In the rows, zero is written as 128.
Rotation paths and how fast each direction turns (degrees a step)
Each turn is a multiple of 5 degrees from 10 to 175, or 0.
Each row of a path follows its step; steps can be skipped.
path 1
step 1: [132 124 115 127 142 135 126 131 134 130 129 117 132 132 122 124 121 115
 134 124 134 122 128 132 130 122 127 126 127 130 124 117 126 116 135 127]
step 2: [136 140 124 124 119 127 123 125 133 121 133 132 123 128 119 139 137 127
 129 132 127 131 135 131 132 121 122 124 128 141 133 127 114 124 135 125]
step 3: [120 125 128 131 135 130 125 130 132 126 116 129 128 130 132 137 114 117
 138 138 119 129 128 138 129 120 131 130 131 135 125 124 130 133 132 119]
step 4: [130 130 129 133 125 128 120 120 138 118 118 127 130 127 126 132 143 132
 126 125 127 129 127 125 141 120 119 123 138 129 126 118 132 139 125 130]
step 5: [117 119 130 129 133 127 139 127 130 127 126 130 139 123 123 126 122 124
 127 124 128 120 128 135 138 121 134 130 135 130 119 118 119 122 138 136]
step 6: [133 123 133 124 140 126 122 133 131 120 132 125 128 124 120 131 136 134
 126 124 117 127 139 122 131 128 126 121 124 134 135 120 111 133 125 126]
step 8: [124 126 130 126 129 126 120 109 134 129 116 134 122 123 122 128 137 129
 119 129 127 136 133 127 121 126 124 126 128 135 140 118 128 129 132 123]
step 9: [129 131 133 128 131 129 132 120 128 131 122 128 128 132 122 122 117 123
 126 123 115 135 117 140 136 121 135 122 123 124 117 115 129 125 126 130]
step 10: [127 139 128 121 137 121 128 130 140 126 127 124 131 130 125 129 134 133
 127 118 136 126 135 130 135 126 120 124 116 137 137 115 131 127 127 133]
step 11: [125 137 124 126 127 130 136 128 127 124 128 136 135 133 128 128 124 135
 134 140 124 125 126 137 125 128 139 124 119 134 120 121 114 136 138 130]
Directions:
[127 123 129 127 128 126 129 128 129 128 125 130 131 128 123 128 126 129
 129 131 130 127 132 127 129 128 127 130 122 128 129 131 132 128 130 126] : 145
[128 130 134 127 130 134 125 126 130 129 127 127 128 126 128 125 131 130
 127 127 128 125 127 131 131 128 130 131 129 125 127 130 130 126 129 128] : 80
[128 128 122 126 128 130 127 128 130 127 127 130 129 127 128 130 131 127
 127 126 134 127 126 129 128 130 127 126 128 125 128 128 129 130 133 132] : 120
path 2
step 0: [109 124 133 121 125 131 139 128 126 126 126 121 138 124 118 128 124 127
 134 129 130 127 141 137 128 132 130 128 133 124 136 126 133 125 128 135]
step 2: [128 124 125 128 123 128 119 135 128 118 115 121 129 138 127 116 129 130
 134 133 112 128 132 134 132 131 121 139 126 130 123 123 125 123 133 122]
step 3: [124 129 135 136 128 123 131 122 124 119 117 136 122 126 124 128 128 131
 124 129 125 127 139 115 130 130 131 127 144 139 119 130 136 127 123 134]
step 5: [121 123 124 132 127 126 133 130 129 119 128 112 148 126 128 131 121 127
 128 130 130 134 125 125 131 137 134 124 132 125 126 134 125 114 128 133]
step 6: [129 128 131 126 136 135 130 116 120 129 130 125 129 126 129 116 130 113
 128 131 120 138 133 128 121 131 123 125 121 128 114 118 130 125 121 127]
step 7: [126 122 134 132 129 127 120 130 128 116 123 118 125 132 134 134 129 131
 141 131 124 121 133 136 129 132 123 127 130 133 115 134 125 142 128 119]
step 8: [127 133 129 131 129 121 139 119 133 129 125 134 127 135 131 130 117 133
 128 124 126 132 122 129 126 131 118 137 146 138 124 129 134 118 121 128]
step 9: [128 132 138 128 129 140 122 129 119 134 129 131 133 134 122 138 125 123
 143 130 123 123 122 126 132 137 139 128 130 120 126 127 137 121 123 131]
step 10: [138 126 131 130 124 132 128 119 126 117 124 120 143 128 122 135 119 125
 123 123 131 130 125 128 123 129 116 119 123 127 122 131 127 127 140 137]
step 11: [125 124 129 139 130 132 126 119 124 117 138 122 120 129 123 123 119 125
 131 135 125 135 129 133 124 120 128 130 131 123 127 110 124 126 121 122]
Directions:
[126 128 130 125 129 131 128 127 124 130 126 131 128 126 128 130 131 126
 127 129 129 126 131 128 124 130 130 127 127 129 126 127 133 132 130 130] : 120
[128 130 126 126 129 127 126 129 126 127 128 129 131 128 124 125 129 125
 126 126 128 131 123 128 130 131 129 131 129 123 126 131 130 130 129 127] : 90
[127 131 127 131 131 131 130 131 127 125 129 125 125 130 131 128 128 127
 127 128 130 133 132 130 127 130 126 129 126 125 129 128 129 130 129 130] : 70
path 3
step 0: [120 129 124 136 121 132 129 125 118 135 114 127 117 135 129 124 118 131
 130 122 126 123 128 135 128 125 137 118 126 122 134 137 134 131 127 129]
step 1: [131 124 143 134 125 126 127 134 127 125 131 130 125 134 120 120 137 129
 118 115 133 129 130 116 124 129 130 126 131 121 143 123 125 125 122 126]
step 3: [129 137 120 128 127 131 124 133 138 131 120 130 141 126 129 123 130 122
 131 131 139 131 124 129 124 127 133 125 113 135 121 120 125 124 137 136]
step 4: [127 130 125 134 130 126 123 133 125 132 131 120 139 120 138 139 122 128
 121 132 121 114 127 127 140 123 129 125 135 131 130 120 126 116 128 129]
step 5: [128 118 130 123 126 124 128 132 124 127 129 124 131 116 114 141 127 135
 132 134 127 131 132 120 129 130 137 132 131 135 126 133 139 134 129 116]
step 6: [144 119 129 113 138 137 123 123 126 127 123 122 124 133 135 125 127 127
 134 129 128 137 129 130 133 127 121 127 132 133 131 136 123 135 129 124]
step 7: [124 138 131 125 122 125 131 125 121 132 132 135 118 140 136 132 133 132
 141 130 127 126 124 125 119 117 119 132 127 131 127 119 121 134 129 126]
step 8: [115 135 125 128 135 122 135 128 133 126 127 141 127 131 129 114 128 124
 126 129 133 117 130 129 134 128 123 134 135 121 125 134 138 128 118 123]
step 10: [134 119 123 128 112 124 132 129 136 131 135 120 121 125 134 123 133 127
 125 115 125 126 134 126 126 137 134 132 118 127 136 130 126 121 130 133]
step 11: [136 139 130 139 129 140 132 128 126 132 128 128 126 125 129 137 138 129
 117 117 130 133 130 139 127 132 130 123 127 124 119 120 134 132 133 122]
Directions:
[125 130 127 128 127 129 131 126 130 123 128 130 122 132 130 127 128 128
 129 123 127 127 127 125 128 130 128 125 128 127 128 132 128 128 126 127] : 40
[129 126 122 127 126 126 125 128 126 129 128 128 126 124 128 127 126 131
 126 128 126 127 128 127 127 131 132 125 129 129 126 127 129 124 125 127] : 70
[124 129 131 128 129 128 129 128 128 129 127 126 130 126 123 128 128 132
 128 129 130 125 127 128 129 125 129 126 130 126 132 133 129 123 125 127] : 90
[127 130 127 128 128 132 130 127 129 124 127 128 133 125 130 132 128 127
 124 127 129 129 128 125 127 131 132 126 128 130 132 126 127 128 131 129] : 40
[127 125 127 131 129 126 130 131 132 127 130 124 129 127 130 133 128 129
 130 125 128 127 129 131 130 129 127 126 125 131 125 130 130 125 130 127] : 60
path 4
step 1: [131 132 129 120 130 131 142 119 119 121 124 126 128 128 124 131 125 122
 125 123 124 131 136 129 128 121 122 137 117 133 122 140 125 127 133 111]
step 2: [135 136 121 127 126 127 134 128 133 133 130 138 128 125 128 138 125 126
 131 129 114 131 134 127 135 126 120 114 143 137 133 130 120 130 128 126]
step 3: [129 128 131 120 124 130 127 127 124 136 130 135 128 120 145 131 120 124
 127 124 135 125 126 124 115 132 139 123 139 136 120 114 130 128 127 126]
step 4: [127 132 125 134 128 135 112 129 128 123 128 135 122 122 134 125 125 129
 130 145 146 128 129 124 137 130 130 130 123 132 121 132 128 123 136 133]
step 5: [127 132 130 118 134 136 127 133 127 122 126 120 136 140 117 133 132 126
 138 132 133 122 127 110 123 130 124 127 118 131 133 131 137 125 132 128]
step 7: [121 121 130 127 131 131 139 119 122 123 128 128 124 120 139 120 126 130
 130 126 112 127 125 120 131 124 142 130 132 129 130 139 128 131 119 121]
step 8: [128 131 139 126 126 126 121 126 136 130 132 136 131 134 133 121 118 138
 124 129 120 137 134 126 142 138 127 130 128 139 125 128 122 129 135 116]
step 9: [128 126 123 118 124 134 125 135 122 134 119 129 138 122 124 135 132 131
 118 123 140 137 125 127 130 124 131 124 128 145 133 124 129 138 133 123]
step 10: [139 125 116 125 124 134 121 120 127 126 131 136 131 120 123 134 126 136
 135 133 131 130 120 132 121 120 127 113 120 119 120 126 131 121 134 127]
step 11: [141 131 125 127 122 119 123 125 127 128 129 117 127 127 129 136 126 125
 144 135 129 120 119 121 128 133 137 134 128 132 129 135 133 125 114 129]
Directions:
[129 129 129 123 125 126 128 132 127 126 129 128 128 126 124 130 129 128
 123 129 128 125 128 126 128 127 127 126 125 124 127 131 124 127 127 128] : 80
[126 129 133 127 127 124 131 131 129 124 131 129 129 126 130 129 124 126
 131 131 126 129 126 131 128 126 131 128 130 129 128 127 127 129 126 130] : 80
[134 130 129 132 130 129 128 130 125 127 127 130 128 129 129 132 129 128
 131 128 132 124 128 126 127 127 127 128 130 129 124 125 124 127 126 130] : 45
[129 131 130 131 129 128 130 130 125 126 131 127 127 129 125 124 132 128
 127 127 125 126 126 130 128 128 127 128 128 131 126 131 134 125 126 127] : 60
[127 126 130 132 127 128 130 128 129 127 130 126 131 127 126 129 131 124
 134 128 127 126 128 126 129 130 129 131 125 123 129 130 127 130 129 126] : 60
path 5
step 0: [118 127 118 123 135 128 133 132 122 137 137 132 131 126 130 132 134 127
 125 122 136 133 127 122 134 128 131 135 123 130 128 117 119 110 131 133]
step 2: [117 136 134 135 125 122 129 123 119 131 129 131 137 123 131 140 125 130
 116 131 128 126 133 144 135 121 131 126 132 119 132 126 133 121 127 126]
step 3: [116 132 127 141 131 134 133 126 131 132 120 128 117 126 133 135 123 131
 127 133 127 134 133 132 136 125 123 137 121 135 130 131 123 114 137 126]
step 4: [127 125 119 126 127 118 130 124 129 134 130 133 127 124 139 137 133 123
 130 137 130 134 137 123 131 133 132 141 118 122 141 123 122 127 127 121]
step 5: [124 123 129 126 126 122 144 122 128 129 128 136 122 130 124 135 129 129
 120 128 135 132 137 134 130 119 143 132 124 122 116 116 130 131 127 122]
step 6: [129 134 124 131 136 139 132 118 127 127 126 134 136 123 130 134 126 122
 121 126 130 139 132 140 135 128 128 142 135 118 120 130 123 127 132 132]
step 7: [132 129 132 137 130 127 120 136 123 138 120 135 123 136 128 136 137 132
 133 132 126 137 135 132 132 123 124 145 131 121 128 124 133 119 131 129]
step 9: [123 126 124 130 123 121 133 136 132 116 126 120 126 126 123 143 130 112
 121 123 129 135 137 137 128 132 133 138 129 130 123 125 128 126 135 124]
step 10: [117 131 122 126 129 137 121 123 126 130 140 134 126 129 118 136 132 127
 122 128 130 144 135 133 126 124 135 138 129 126 132 137 137 126 126 121]
step 11: [126 132 127 131 126 130 130 132 116 134 129 131 118 131 122 135 120 130
 123 133 136 132 128 123 137 124 126 148 139 133 133 121 124 133 124 131]
Directions:
[124 125 130 131 124 127 127 125 128 131 131 131 126 128 128 129 131 124
 128 128 130 128 128 127 130 127 126 128 132 126 127 129 125 127 133 126] : 0
[128 129 127 129 129 133 131 125 127 131 126 128 126 125 126 127 125 127
 127 124 127 128 126 124 129 126 128 128 128 133 125 128 126 126 126 125] : 140
[128 127 134 129 130 126 129 129 127 129 130 131 129 127 129 128 126 129
 125 131 130 124 126 129 127 124 131 129 130 132 129 126 130 132 128 127] : 120
path 6
step 0: [120 127 126 138 114 133 120 122 134 126 126 130 121 122 121 112 130 119
 118 121 140 131 130 139 126 128 131 134 120 123 125 133 122 117 138 131]
step 1: [126 130 125 128 125 128 124 116 138 131 144 121 127 123 122 120 127 120
 125 130 131 143 127 119 127 139 135 127 136 122 124 134 130 109 128 130]
step 2: [119 141 135 128 124 126 129 123 126 123 129 130 123 126 119 125 126 131
 120 127 131 131 125 129 139 130 140 117 133 137 109 132 130 111 128 120]
step 4: [129 134 137 134 127 136 128 117 123 124 133 124 123 117 118 132 131 127
 138 128 126 135 121 147 137 120 121 139 137 134 121 136 123 125 130 131]
step 5: [120 127 138 134 129 120 115 126 119 128 143 127 136 114 120 122 123 127
 130 121 125 139 136 134 118 125 123 130 138 131 122 126 123 132 135 133]
step 6: [108 130 133 139 113 131 122 124 124 133 137 130 140 125 133 119 126 119
 126 128 136 130 127 134 130 124 130 135 135 139 129 131 124 126 117 127]
step 7: [116 135 125 137 122 131 124 124 130 132 134 116 140 117 125 127 124 120
 121 142 127 137 133 134 127 122 127 117 122 125 136 127 130 115 134 119]
step 8: [127 133 134 131 131 137 120 120 132 132 128 126 136 132 119 113 126 114
 121 128 128 122 124 142 136 131 127 117 127 123 121 143 125 119 133 121]
step 10: [129 134 135 132 124 133 120 126 129 119 140 135 116 123 121 126 117 116
 127 131 128 131 110 127 129 125 137 133 138 124 119 126 126 114 128 128]
step 11: [117 136 129 129 129 124 135 122 122 119 144 124 135 117 112 137 122 132
 124 112 131 126 124 128 127 125 133 128 139 125 125 131 129 118 127 124]
Directions:
[132 126 129 127 129 127 128 125 129 130 130 130 126 124 129 124 129 127
 125 129 129 132 129 128 130 133 128 131 129 127 126 127 126 133 129 130] : 85
[127 128 131 126 128 129 127 125 132 130 131 129 129 133 129 128 122 128
 128 123 128 126 128 129 127 130 127 128 130 126 132 131 128 129 127 130] : 145
[132 127 127 127 131 127 124 128 129 128 128 129 127 129 129 131 131 126
 132 126 130 128 130 134 127 128 126 130 124 128 127 132 126 126 131 128] : 80
path 7
step 0: [137 123 132 123 131 128 137 140 128 142 121 127 135 119 120 137 130 123
 129 120 122 125 136 126 134 112 128 118 120 123 136 134 129 120 126 128]
step 2: [127 131 131 127 127 131 124 116 111 131 137 119 128 137 129 135 122 118
 121 127 129 130 123 140 122 125 116 118 125 124 119 133 132 133 122 119]
step 3: [116 132 131 133 120 123 121 138 123 129 114 126 128 125 126 125 135 118
 115 123 140 135 136 129 140 123 119 132 128 129 128 136 124 127 136 137]
step 5: [145 136 129 129 119 120 125 132 130 139 142 128 134 127 126 131 136 132
 136 138 141 139 121 136 123 125 126 125 129 123 125 130 127 130 121 136]
step 6: [129 123 131 126 127 127 113 134 131 134 127 128 127 136 137 131 125 129
 131 133 121 126 130 118 139 127 118 135 120 106 127 131 118 127 138 121]
step 7: [133 130 122 130 124 136 133 123 123 129 136 132 116 132 132 124 124 121
 121 116 134 124 126 108 119 124 129 142 117 129 121 125 130 124 124 137]
step 8: [136 134 126 124 127 128 131 135 125 132 125 123 133 122 140 129 122 123
 122 123 128 121 111 132 134 139 122 119 136 123 134 123 133 139 127 145]
step 9: [128 124 118 132 127 128 132 141 136 133 131 123 130 136 134 140 124 136
 119 135 137 129 129 126 131 122 126 127 124 142 134 124 126 130 147 120]
step 10: [132 133 132 139 129 134 122 115 121 131 125 130 135 127 137 132 131 123
 135 140 133 125 138 113 123 139 126 133 130 140 126 117 124 133 120 123]
step 11: [125 126 128 132 125 121 129 126 124 116 129 130 133 131 139 127 136 136
 131 121 132 129 121 121 132 114 128 121 141 118 118 129 131 147 127 128]
Directions:
[125 133 129 127 130 132 126 126 129 129 132 127 129 133 129 129 130 125
 127 132 127 128 130 127 129 127 128 129 132 126 126 127 127 126 129 125] : 90
[125 129 127 129 128 125 128 127 129 129 131 125 133 126 131 129 128 129
 130 127 126 130 125 132 132 127 126 127 127 127 124 128 131 126 131 129] : 120
[126 131 124 126 129 128 127 128 127 124 126 127 127 129 127 130 127 131
 128 131 125 129 126 125 130 127 128 132 122 131 129 128 128 127 128 127] : 130
[127 129 129 128 128 129 134 129 129 130 129 128 128 130 125 133 128 131
 128 124 131 132 131 128 124 124 127 130 127 128 126 126 130 129 128 129] : 160
[127 128 130 124 129 127 127 131 129 129 127 128 127 130 129 128 126 127
 128 131 131 131 122 131 128 127 131 127 127 127 127 128 131 133 126 126] : 115
[128 130 129 124 130 128 125 131 125 126 130 130 129 127 129 129 130 129
 128 126 126 132 130 128 130 125 127 122 128 128 131 126 124 130 127 132] : 130
